One hidden turn or mirror swaps the rows below in pairs. Which row is each named row swapped with?
The rows were stretched afterwards, more along some directions than others.
q_490: [ 10  44  19  -6  19  45 -23  20  40  45 -37  14 -36  -9 -10  -5  -5  34
 -14  34  -5]
q_791: [-10  -6  -1 -17   7 -14  16 -10  -4  33  38 -26  62  -7 -32   3  10  26
  11   2 -25]
q_360: [ 14 -14   7   5 -25 -21 -20  26  40  23 -37 -26 -16  -1  -1   5  19  23
 -18  18  12]
q_665: [ 14 -27 -13   3  10   5   6 -14  -9  26  -4 -12  -1 -16 -25   0  13   3
  23   2  16]
q_508: [  1   2  -9 -28  18   0   4 -10 -11  16  18 -17  36 -14 -24  10  30  -4
   7   6 -18]
q_841: [ 17  51  12 -15   5 -16 -15  24  11  41 -46  -6 -45  -1 -36 -42  -5  -3
 -20  36 -17]
q_240: [-13   6  45 -40  24  -6  -2  43  28  30  -6   6   6   3  14  18  15  11
  -7  32   3]
q_201: [-14 -11   5 -25  30   7  11   4  11  42 -12  -7   7  -6 -17 -22   9  21
  16  10   5]
q_245: [ 21  62   2 -24   3  14  -8   5   2  51 -24 -30 -25  -3 -30 -15 -12  26
  -3  36 -20]
q_265: [ -5 -11 -15   6 -18 -11  -5  -8 -20  56  -2  -4  -9 -33 -14  -4  13 -20
   1   8  25]
q_158: [ -6 -11   0   0 -23 -53 -11  -2 -13  29   0 -29  -4   1 -42   0  25 -24
 -28   5 -10]
q_960: [ 16  21   9  28   2  38 -17 -16   8  31  -9  17  -2 -28 -12   4  -3  23
  -3   3  -9]
q_995: [ 22  12  17 -14  26  12 -19  17 -18   5 -14 -21  -5  -8 -32 -14 -12  -4
   9  -4 -30]
q_684: [-14 -31 -13  -2  30 -43  23  11  10  12  32  -6  36  13 -23   4  17  15
  -5   2 -10]
q_628: [-18   4   3 -25  25  14   7  -1   8  52 -11  -5   0 -12 -23 -16   2  24
   7  11   7]
q_426: [  6  18 -10 -13  -8  -8 -12  25   8  28 -20 -41 -30   5 -32 -36   2  14
 -31  21 -12]
q_670: [-12  -2   0 -18  11  -5  17  -7   6  37  39 -22  57  -7 -23  11  12  33
  11   3 -23]
q_920: [ 32 -14  -3  -5  19  -7 -12  14   5 -11   1 -26 -11   0 -19  -7  -9  17
  11  -7 -15]
q_24: [ 27  35  13   7  -1 -15 -21  12  15  31 -50  -3 -37   5 -44 -37  -4   7
 -22  33 -20]
q_339: [ 24  51   5 -21   3  22 -12  12  11  43 -22 -35 -22  -5 -26 -16  -9  34
   4  41 -12]
q_894: [-24   6   0 -51  33 -17  15  32  20  15   3  24  27 -18   1   9  13  16
 -23  56  -1]
q_742: [-17   5  -4  -8  16 -14   9  22  11  18   6  14   1   4 -24  15   6  19
 -43  56  -6]
q_234: [ -6  28  -3 -51   1 -16 -10  61  14  22 -19 -34 -26   2  11  -6   2   2
 -41  56  -6]
q_720: [-16  -4  21 -26  -1 -13  12 -11 -19  29   4 -11  17 -13 -36  11   4   6
 -12  24  -8]
q_391: [ -7  20 -11 -11   9   0  20  13   2  14  20 -14  24   8 -42   4  -7  11
 -36  41 -18]
q_418: [  5  23  -8 -16  -7  -7  -8  33   6  24 -22 -30 -27   1 -34 -29  -3  10
 -41  26 -12]
q_305: [ -1   6 -13 -33  15   0   8  -4 -13  19  16 -22  35 -12 -19   2  25  -7
  13  10 -17]
q_796: [-14 -29  23   1  -3 -13   0  -5  20  41  -9   0 -16 -11 -25   4  21 -19
 -17   5  23]
q_419: [ 18  54  -5 -13   5  -8 -18  20   5  43 -48 -11 -38   0 -35 -27  -3   3
 -22  40 -16]
q_183: [  6  -6 -12 -29   0 -25   8   6  -9  13 -10 -45  25  -4 -28 -12  31  -9
   4   7  -9]
q_961: [ -3   5 -13 -32  21  -2  13  -5 -19  11  23 -27  40 -11 -25  11  25  -5
   7   3 -21]
q_639: [  0  -5  45 -16  34   0   0  -2  16  27  14  -6  32   2 -20  16  13  25
  21  -1 -17]
q_104: [ -6 -12  26  -7  15 -18  14 -17  12  18  29 -17  51  17 -44  22  15  18
  -1   1 -28]
q_267: [  3 -17 -10 -29  -6 -51   2  14  -9  14 -22 -36  11  -5 -22 -12  30 -18
  -9   7   4]
q_284: [-11  25   9  -6  15   3  -5  27  11  30  -4  17 -16  -1 -24  10   1  25
 -42  50 -11]
q_555: [  0  -3  38 -41  17  -6 -11  47  30  10  -3  -4   6   0  18  23  12  15
  -9  44  -3]
q_72: [ 22 -20   3   1  24   1 -13  13   2  -7  -3 -22 -12  -3 -14 -12 -13  18
  14 -12 -10]
q_531: [ 11 -32 -10  -2  11   0   8  -6   7  21  -3 -11   2 -13 -16   8  23   9
  16  14  21]
q_451: [ -4   6  41 -45  34   0  -9  37  24  23  -9  -3   1  -4  16   8   9  13
   8  27  -4]
q_904: [-25  -4   9 -44  37   5  14  15  23  29   3  22  26 -15  -8   3  12  20
   1  41   4]
q_730: [  8 -28 -20   7  23 -19   7   7   6   7  16 -20  14   4 -16  -4   5   8
   7 -16 -11]
q_311: [ -8 -14  20  -2  24  -2  -5   8   7  10   1  39  -2 -15 -26  10  18 -16
 -29  12  -3]
q_386: [ -9  19   1 -31  -7 -27  18   0  28  16  15 -30  25  19 -28  31  32  31
 -36  42 -25]
q_872: [  3  -6 -11  21  -2  27  -9 -14 -16  53  -7  16 -10 -39  -8  -3  -8  -6
  10  -2  19]
q_254: [ -6 -18  16   5  30   5  -3  -3  -4   6   9  37   9 -13 -29   9  18 -14
 -19   8  -8]
q_399: [ 14  14  20  24   1  39 -12 -11  11  41 -11  17   3 -31  -8   5  -4  32
  -1   4  -3]
q_193: [ -7  -4  -4 -29  27   7   7   9   2  36 -10 -20   6  -6 -24 -22   2  27
   8  15  -1]
q_168: [ 13  -6   1  -2  26 -10  -6  18  -6 -21   2  31  18 -23 -27   8 -11   0
 -13  35 -24]
q_374: [  4   6   8   1 -10 -43 -20   7 -12  24  -6 -24 -19   5 -49  -6  18 -15
 -28   1 -23]
q_47: [  0   4  13  10  19 -23 -14   1  -3  28 -34  36 -25  -2 -39 -14   8 -30
 -32  13  -7]
q_342: [  7  20   5 -18  -7  22   0   5  13  40 -14 -25 -20 -12 -20   1  -2  21
  -9  50   7]
q_187: [ 23  53   8 -11   9   2 -17  13   7  39 -44 -12 -30   2 -31 -34  -7  11
  -7  30 -19]
q_975: [ -4   3  43 -31  29   1   3   6  11  37  10 -11  22   2  -5  24  11  23
  16   5 -11]
q_715: [-13   3  33 -47  32 -13  -7  41  13  26  -5  -2   7  -4   9  15  10   4
  -2  28  -6]

q_193 is swapped with q_508
q_665 is swapped with q_670
q_399 is swapped with q_920
q_995 is swapped with q_490
q_742 is swapped with q_158
q_791 is swapped with q_531
q_975 is swapped with q_245

